In the rows, 128 means zero.
One turn moves each row of this set onto another row. After a few examples, where does it send each row asked below?
Q16: [ 99 134 112 143 151  98 105 113 142 132 121 123 130 113]
Q37: [145 155 117 115 146 128 129 131 118 107 105 118 117 116]
Q150: [128 121 132 116 139 120 131 136 124 119 113  86 110 116]
Q560: [135 141 128 110 154 138 123 147 110 110 109  98 125 107]
Q420: [123 152 121 125 136 151 112 102 154 104 111  99 140  84]
Q334: [109 137 102 132 136 131 124 102 161 127 105  98 123  95]
Q705: [130 111 145 136 137 141 127 124 134 107 116  88 122 113]
Q841: [110 131 107 130 158 132 135  99 162 129 104 106 131 102]
Q229: [109  99 139 118 145 118 119 129 127 111 135 120 118  99]
Q831: [108 122 115 139 145 138 138 100 157 122 104 107 116 103]
Q419: [148 141 124 120 159 147 115 120 111 121 111  95 119 107]
Q648: [126 137 134 114 147 153 114 103 150 110 114  89 149  97]
Q549: [130 152 131 124 156 121  89 112 141 121 128 103 155 109]
Q615: [122 106 134 125 158 139 140 135 131 112 118 101 108 103]
Q195: [123 146 115 117 157 127 104 114 100 119 121 133 136 101]
Q467: [108 118 131 134 159 113 136 125 128 106 130 137 115 107]
Q671: [135 129 112 121 149 118 107 130 116  99 121 143 129  93]
Q791: [122 149 130 133 144 125  83 115 149 112 131 107 146  88]
Q381: [125 155 116 137 153 117 122 133 131  91 130 138 123  97]
Q15: [112 117 120 121 141 128 128 146 131 111 120  83 115  91]
Q652: [127 161 115 123 139 122 128 142 121  99 111  95 125 104]
Q461: [123 147 137 126 161 124  90 118 142 115 128 101 160 100]
Q911: [125 112 140 135 152 134 135 106 127 121 125  91 107 108]
Q187: [100 118 131 131 151 114 125  99 115 117 135 129 124 104]
Q959: [122 152 132 127 151 124  80 127 127 115 124 110 151 101]
Q804: [108 101 123 124 138 107 121 124 122 103 126 123 122  96]
Q610: [112 136 109 134 160 105 106 104 152 137 124 121 137 114]
Q402: [117 139 103 127 146 119 108 124 115 116 112 147 137 111]
Q415: [108 120 112 124 151 138 131  94 161 127 110 108 131 102]
Q562: [122 140 130 117 154 155 121 104 152 108 111  98 150  89]
Q93: [104 124 113 129 149 142 132  92 160 119 108 101 134 103]
Q664: [149 143 120 129 148 135 102 140 118 119 106 102 130 118]
Q217: [111 110 119 135 154 123 122 137 142 103 137 126 114  85]
Q382: [107 134 110 142 144 105  95 113 156 135 127 106 130  99]
Q582: [110 137 113 138 164 102 105 112 152 137 121 110 139 112]
Q72: [129 114 130 127 132 115 137 125 126 105 112  87 112 108]
Q269: [101 132 103 136 158 110 106 105 151 135 119 119 137 112]
Q519: [131 139 133 122 147 164 112 115 144 106 106  93 137  90]
Q830: [127 150 123 131 161 122  82 117 142 121 127 106 152 108]
Q319: [128 142 134 124 151 154 109 105 150 105 115  89 149  99]
Q257: [156 144 119 125 143 127 123 132 121  98 107 107 119 106]
Q687: [126 134 124 116 152 126 117 122 122 100 126 153 124  98]
Q472: [ 98 105 128 133 136 125 132 109 133 106 122 130 128 106]
Q36: [118 150 124 119 157 112 119 136 107 103 121 134 133 110]

Q419 -> Q911
Q334 -> Q382
Q93 -> Q269
Now these:
Q37 -> Q150
Q217 -> Q381
Q257 -> Q72
Q582 -> Q461
Q648 -> Q415
Q16 -> Q959
Q36 -> Q560
Q402 -> Q664

One turn moves each row of this set onto another row. After a few examples, where does it send each row asked below?
Q501: [125 133 150 131 114 139 109 146 134 127 128 127 102  95 128 130 120 125
 133 158 129 143 120 124 131 119 136 150 109 132 114 135 146 148 119 139
 128 118 137  97 122  94 116 100 135 111 129 122 134 110 122 140 124 137
 119 153 127 130 122 113 122]
Q495: [122 134 118 122 146 103 129 142 140 138 117 138 117 156 125 117 147 103
 119 120 126 109 125 134 129 124 139 144 137 145 156 139 122 139 136 144
 119 125 131 131 107 150 114 140 105 153 121 128 110 124 118 131 139 141
 111 125 142 126 146 143 153]
Q973: [112 141 149 128 123 127 100 138 139 113 138 123 121 127 135 116 116 132
 124 155 123 135 134 132 137 146 142 132 127 134 114 143 141 140 125 106
 139 120 141  96 110 109 113 109 130 110 129 114 152 116 128 122 138 131
 109 142 151 158 117 132 123]
Q356: [127 118 113 118 127 127 121 125 132 124 138 137 137 130 144 130 134 158
 131 126 117 127 129 147 147 117 118 116 157 148 136 128 105 136  97 128
 118 141 144 131 105 151 135 158 113 156 111 132 113 124 106 119 135 144
 133 141 139 111 138 127 121]
Q950: [141 124 114 107 135 118 142 124 140 148 122 116 120 140 145 134 137 155
 129 128 112 139 119 123 157 123 127 120 134 132 138 109 126 138 107 135
 140 126 154 135 139 150 117 138 119 141  90 126  91 118 125 126 153 128
 130 124 132 115 148 137 115]
Q858: [140 143 139 107 143 140 128 117 132 123 120 114 127 141 138 136 120 108
 131 133 133 104 112 147 117 122 128 137 132 135 156 142 111 116 114 131
 132 138 143 119 133 126 100 155 119 151 137 132  95 100 114 129 126 142
 148 132 120 113 145 130 106]
Q83: [151 119 139 140 130 131 137 109 135 114 133 116 100 107 107 151 129 130
 115 137 126 157 130 123 119 105  97 144 114 124 110 113 124 134 125 129
 147 102 112 117 126 106 135 113 118 120 122 118 146 117 120 142 130 118
 117 117 133 135 130 127 117]
Q425: [151 119 124 139 155 129 131 123 129 135 139 140 144 157 113 128 122 114
 124 117 118 137 131 117 135 127 125 144 121 136 137 142 153 149 105 115
 136 133 141 124 121 141 105 109 129 144 145 123 152 136 132 109 145 130
 123 142 137 150 146 112 128]
Q270: [150 136 135 114 147 138 122 121 131 120 121 116 126 148 132 141 116 110
 135 132 133 102 121 142 123 125 142 132 141 140 165 137 112 121 122 139
 129 129 142 114 121 125  93 147 120 148 127 131  90 102 118 131 133 140
 133 141 124 120 149 125 111]
Q428: [124 151 142 138 124 126 141 135 134 118 129 120 125 119 147 135 121 127
 112 129 130 153 133 125 134 127 115 119 134 119 104 144 104 121 123  92
 168 123 139 128 139 101 132 124 121 102 119 120 147 135 128 132 133 137
 155 117 144 124 126 116 130]
Q414: [115 157 145 129 105 127  87 122 131 138 108 118 107 112 132 128 147 116
 112 128 145 132 133 125 130 118 121 156 120 120 111 144 109 117 130 128
 115 122 113 101 113 127 132 123 126 104 129 110 134 123 127 120 121 128
 124 115 138 119 147 128 135]
Q183: [108 141 119 133 137 125 130 136 136 107 128 130 146 128 139 111 127 137
 130 125 114 137 135 143 133 127 126 122 153 151 146 134 123 136 104 130
 112 152 135 146 108 139 128 149 114 175 108 143 108 128 115 131 123 146
 121 138 138 117 149 122 133]
Q198: [123 121 120 123 140 112 115 132 127 157 146 136 110 135 137 101 136 122
 140 139 126 133 133 121 134 129 140 130 123 150 137 115 170 130 135 110
 134 141 131 122 121 152 105 125 116 137 122 119 111 133 125 106 136 155
 124 111 144 139 147 104 129]
Q247: [115 155 139 128  97 124 103 129 124 146 113 128 108 108 132 130 139 113
 115 128 145 130 125 129 121 124 127 154 108 112 119 148 119 115 133 129
 116 123 115 100 117 124 125 127 124 104 132 112 139 131 123 120 117 136
 123 114 138 115 151 112 138]
Q222: [136 112 123 101 147 121 145 133 132 150 135 133 121 141 131 114 138 112
 128 127 129 110 126 134 137 113 117 119 148 124 156 138 114 133 118 150
 118 124 133 138 105 137 111 145 105 143 135 135 130 118 110 123 141 160
 138 123 123 128 117 141 128]
Q612: [143 115 122 143 124 124 143 117 141 124 114 132  98 105 102 144 135 124
 117 132 125 154 115 118 130 104 109 146 113 140 110 100 132 128 127 128
 154 106 105 106 144 120 127 111 117 126 120 121 139 131 137 130 138 131
 129 114 120 131 146 114 128]
Q732: [128 141 140 142 121 125 147 136 139 124 138 126 127 114 145 138 114 135
 123 133 122 164 136 120 133 131 120 127 123 122 104 139 104 128 127  99
 166 121 136 122 136 107 128 126 120 105 123 125 149 134 124 136 122 144
 164 109 142 126 120 116 130]
Q251: [140 122 132 129 154 107 137 138 127 125 125 115 139 139 130 141 125 119
 131 118 127 124 120 128 136 121 120 121 119 121 146 118 114 139 100 126
 117 127 143 102 143 135 114 129 127 159 114 143  87 106 133 131 172 125
 125 147 126 125 147 118 118]
Q518: [ 93 140 141 137 130 130 111 128 123 129 111 103 116 100 140 112 140 119
 130 147 123 158 158 125 129 136 133 116 120 102 109 135 115 123 126 130
 133 116 118 146 102  99 140 134 107 120 118 126 123 133 111 123 130 150
 130 129 125 123 130 108 124]
Q871: [138 120 118 141 157  97 146 131 135 104 129 120 122 153 110 130 118 129
 118 126 126 141 137 138 126 113 122 133 116 128 142 113 125 138 102 127
 117 136 146 125 132 141 124 127 130 167 110 137  98 121 127 140 159 134
 114 143 128 136 148 136 132]
Q360: [150 118 133 118 158 146 131 113 133 130 129 127 135 149 143 136 119 133
 123 126 108 162 143 122 130 136 135 137 129 126 152 114 163 144 136 114
 144 150 123 142 117 128  95 126 114 130 138 122 102 130 120 141 131 138
 130 116 135 110 141 111 120]
Q539: [146 123 144 133 137 131 133 108 144 106 133 109  92 107 114 150 125 126
 115 133 129 154 134 123 128 102 104 137 130 114 111 116 115 129 131 126
 143  98 116 129 119 106 135 117 118 117 122 113 143 120 124 150 138 121
 114 126 129 143 134 125 119]
Q745: [131 117 139 132 152 109 134 135 132 136 124 114 135 125 130 132 129 117
 136 121 129 117 117 137 135 122 125 120 104 113 144 123 121 142 103 130
 108 126 147 101 142 133 118 139 116 159 123 146  93 106 128 124 171 128
 137 141 123 131 135 118 117]
Q242: [127 155 130 128 103 138 120 123 128 135 104 138 117 117 120 128 136 109
 117 125 136 135 118 125 118 125 148 147 119 127 131 139 129 116 137 136
 131 134 103  96 122 121 107 125 128 109 133 120 138 142 130 121 115 151
 140 112 119 103 142 108 141]
Q990: [145 140 123 118 130 116 152 125 145 131 115 128 131 155 144 126 117 148
 122 127 109 140 135 134 145 125 132 128 148 139 141 123 131 136 114 129
 139 135 151 147 136 144 114 143 120 135  91 132 102 128 138 129 138 137
 132 109 137 133 155 145 149]
Q386: [116 123 117 147 120 130 125 120 127 126 105 135 121 115 116 117 135 113
 127 137 112 162 144 129 131 128 128 133 124 117 117 132 116 120 118 138
 133 113  97 138 100 116 135 132 115 131 131 137 145 150 113 117 125 160
 144 130 100 127 134  96 137]
Q845: [125 130 128 128 146 120 111 112 141 116 136 145 150 144 153 139 143 112
 147 123 107 146 131 119 116 129 110 138 111 135 119 110 134 136 111  95
 130 144 124 126 115 153 131 130 124 154 138 119 112 126 117 121 137 147
 137 127 137 122 162 102 143]
Q643: [139 124 120  99 125 125 141 116 142 155 120 113 111 133 144 130 135 150
 129 126 118 138 112 128 161 116 119 133 128 127 141 111 128 135 110 139
 128 127 143 134 149 151 117 141 120 138 105 133  95 107 122 128 143 123
 134 119 123 119 143 138 109]
Q204: [131 123 114 111 145 113 136 139 127 145 132 136 124 150 131 115 138 112
 129 128 129 102 124 130 137 120 127 125 153 135 157 141 107 130 119 147
 122 128 133 129  95 143 107 139 116 150 129 128 127 119 109 121 141 162
 129 135 131 127 125 144 127]
Q824: [127 120 117 118 122 130 130 120 138 120 146 135 134 127 137 129 134 156
 129 125 119 127 115 153 144 115 115 120 141 139 131 134 111 143  91 127
 118 145 160 125 113 145 134 159 113 156 121 133 125 122 101 122 138 140
 144 143 134 114 126 126 115]
Q457: [109 143 142 111 124 112  79 122 131 121 123 124 106 131 138 131 132 134
 114 134 132 147 145 120 126 124 106 155 119 127 116 139 118 104 133 102
 122 118 112 114 109 131 136 123 121 119 127 104 136 122 131 124 120 124
 110 122 146 125 153 143 125]
Q470: [101 134 130 142 119 133 119 123 127 132 118 111 118 100 137 114 135 111
 132 151 121 166 150 126 124 143 121 125 119 103 112 135 114 119 125 127
 136 113 112 142 100 105 137 142 109 126 125 136 129 137 106 126 122 152
 137 122 119 133 138 100 124]
Q117: [124 125 123 145 114 130 147 132 137 119 121 139 118 107 132 138 108 154
 126 130 117 164 129 134 143 120 143 132 124 141 110 123 116 126 124 108
 165 129 126 121 142 114 122 128 119 120 124 122 145 144 124 127 115 154
 161 124 125 117 125 104 128]
Q680: [ 90 127 143 116 144 128 100 133 131 120 129 108 125 113 143 113 128 125
 128 153 119 162 159 127 133 149 128 108 120 114 114 119 141 125 135 120
 133 114 132 135 111  99 126 123 106 114 114 117 127 121 123 121 136 145
 106 126 146 131 137 110 128]
Q405: [124 126 142 118 151 135 108 112 136 102 143 111 107 122 122 137 112 127
 117 128 123 162 148 120 131 128 110 132 133 109 128 126 131 120 140 122
 132 104 105 135 110 110 119 122 121 119 127 115 142 116 128 152 131 117
  97 127 134 147 139 128 115]
Q210: [118 141 151 136 117 136 109 141 142 119 134 113 101  97 128 126 124 129
 126 155 136 134 119 126 139 123 141 140 124 133 112 132 134 149 122 131
 130 126 141  92 116  96 113 100 134 111 128 115 136 114 123 144 132 138
 119 152 134 141 112 122 119]
Q667: [126 116 135 116 133 129 111 107 110 123 133 136 118 138 133 136 110 147
 141 131 114 136 137 134 130 108 139 174 129 155 137 129 143 131 118 109
 125 139 122 133 113 145 111 141 120 146 151 112 113 120 119 125 117 139
 109 146 128 144 158 105 118]
Q932: [132 133 129 116 141 133 122 132 142 114 126 122 121 153 129 136 111 113
 129 142 136 119 131 153 133 127 147 138 140 169 151 124 124 135 120 134
 126 144 149 121 145 129  98 128 127 145 120 134  90 101 121 141 122 136
 119 145 134 125 153 130 138]
Q88: [118 152 142 121 130 122 114 131 140 103 131 130 130 146 148 136 129 122
 113 126 125 156 127 116 123 144 110 131 125 115 113 148 120 126 131  80
 160 120 143 116 129 109 129 128 129 107 127 116 144 128 135 132 144 124
 128 125 152 128 141 123 134]
Q691: [122 128 143 138 126 140 115 141 138 107 115 136 112  90 118 136 126 118
 137 145 119 147 117 123 122 114 146 150 107 138 116 119 143 144 124 140
 128 120 120  90 123 105 117 112 131 130 135 130 121 120 131 140 133 152
 133 148 107 119 133  95 131]

Q732 -> Q501
Q950 -> Q270
Q360 -> Q667
Now these:
Q222 -> Q643
Q680 -> Q405
Q414 -> Q428
Q871 -> Q495
Q612 -> Q242

